In the data rows, the value 128 means zero.
Some points, each followed by its number:
array([95, 91, 124, 138, 110, 157, 180, 86, 92, 139, 142, 151, 157, 132, 163, 145, 93, 167,
       129, 139, 161, 127, 126, 142]) 0
array([104, 114, 155, 115, 101, 118, 154, 95, 129, 95, 177, 119, 116, 91, 161, 178, 89, 156,
       132, 145, 166, 86, 107, 103]) 1
array([151, 92, 190, 88, 133, 86, 141, 87, 122, 86, 158, 146, 137, 87, 110, 133, 143, 164,
       86, 182, 173, 86, 86, 86]) 2
array([120, 109, 108, 107, 108, 158, 95, 95, 139, 161, 116, 109, 110, 160, 151, 116, 98, 138,
       137, 113, 94, 159, 141, 152]) 3
array([128, 90, 90, 160, 145, 86, 191, 86, 86, 86, 137, 192, 192, 86, 86, 157, 178, 86,
       146, 145, 185, 166, 106, 126]) 4
array([99, 96, 116, 87, 110, 156, 177, 87, 86, 125, 162, 121, 129, 133, 159, 163, 92, 170,
       148, 141, 179, 113, 153, 161]) 5
array([165, 134, 86, 123, 162, 168, 163, 119, 121, 159, 118, 144, 101, 137, 107, 96, 162, 86,
       191, 91, 86, 141, 164, 139]) 6
array([126, 111, 179, 138, 127, 86, 103, 120, 151, 143, 192, 96, 144, 86, 86, 106, 155, 168,
       86, 192, 172, 113, 101, 86]) 7
array([127, 113, 103, 88, 101, 161, 97, 90, 147, 155, 117, 115, 100, 158, 148, 140, 92, 141,
       136, 113, 99, 153, 157, 158]) 8
array([187, 144, 115, 192, 101, 156, 88, 158, 148, 129, 98, 87, 131, 138, 118, 153, 192, 86,
       192, 86, 150, 160, 118, 164]) 9
array([104, 93, 102, 90, 100, 147, 185, 109, 116, 86, 143, 175, 126, 128, 159, 153, 94, 164,
       110, 165, 144, 132, 149, 162]) 10
array([159, 192, 86, 180, 104, 171, 170, 158, 103, 170, 192, 192, 117, 89, 86, 178, 92, 137,
       86, 192, 86, 166, 126, 129]) 11
array([123, 132, 144, 94, 104, 134, 88, 98, 150, 108, 146, 98, 97, 148, 163, 174, 91, 156,
       127, 133, 120, 98, 110, 104]) 12
array([95, 130, 122, 114, 119, 140, 133, 147, 132, 146, 88, 177, 100, 134, 154, 139, 102, 133,
       115, 110, 86, 125, 165, 125]) 13
array([100, 166, 164, 132, 125, 88, 89, 171, 157, 86, 97, 101, 104, 157, 162, 111, 101, 117,
       99, 133, 108, 111, 95, 166]) 14
array([101, 155, 145, 175, 101, 138, 87, 160, 151, 162, 89, 110, 103, 157, 156, 86, 114, 118,
       121, 100, 100, 162, 113, 162]) 15
array([93, 95, 145, 115, 105, 110, 168, 128, 130, 86, 183, 132, 116, 92, 160, 174, 92, 153,
       119, 169, 138, 86, 97, 106]) 16
array([110, 96, 122, 157, 111, 140, 189, 120, 105, 91, 145, 155, 174, 139, 164, 100, 107, 161,
       112, 167, 122, 145, 98, 138]) 17
array([106, 105, 86, 177, 157, 150, 156, 184, 172, 160, 91, 137, 95, 156, 86, 104, 192, 87,
       163, 119, 100, 168, 161, 86]) 18
Which point above is nearest to each new point by angle? Its number follows each.
array([192, 189, 182, 124, 192, 86, 116, 168, 86, 112, 121, 86, 141, 123, 163, 172, 138, 86,
       113, 98, 86, 86, 121, 175]) 14
array([139, 96, 113, 192, 162, 86, 192, 120, 110, 168, 112, 133, 138, 86, 86, 154, 184, 91,
       116, 86, 188, 86, 109, 86]) 4
array([124, 119, 178, 89, 100, 144, 115, 165, 150, 163, 169, 110, 112, 122, 86, 109, 127, 176,
       86, 186, 166, 91, 86, 86]) 7
array([152, 122, 95, 187, 120, 170, 181, 126, 105, 147, 122, 137, 127, 149, 120, 86, 181, 86,
       192, 94, 86, 157, 166, 163]) 6
array([116, 192, 170, 92, 162, 86, 139, 173, 139, 94, 89, 89, 130, 160, 160, 164, 94, 115,
       101, 103, 86, 93, 131, 152]) 14
array([109, 192, 145, 192, 136, 118, 90, 168, 155, 86, 174, 95, 105, 86, 86, 181, 94, 123,
       92, 149, 86, 138, 116, 86]) 11
array([98, 94, 178, 192, 112, 86, 89, 164, 152, 86, 116, 110, 168, 149, 147, 126, 123, 144,
       86, 169, 101, 113, 86, 111]) 14
array([103, 151, 129, 132, 109, 118, 99, 169, 160, 161, 93, 107, 97, 152, 141, 86, 123, 110,
       105, 92, 99, 165, 149, 119]) 15
array([156, 192, 139, 103, 103, 169, 107, 86, 109, 92, 90, 156, 100, 129, 160, 175, 90, 143,
       163, 86, 164, 86, 167, 128]) 12
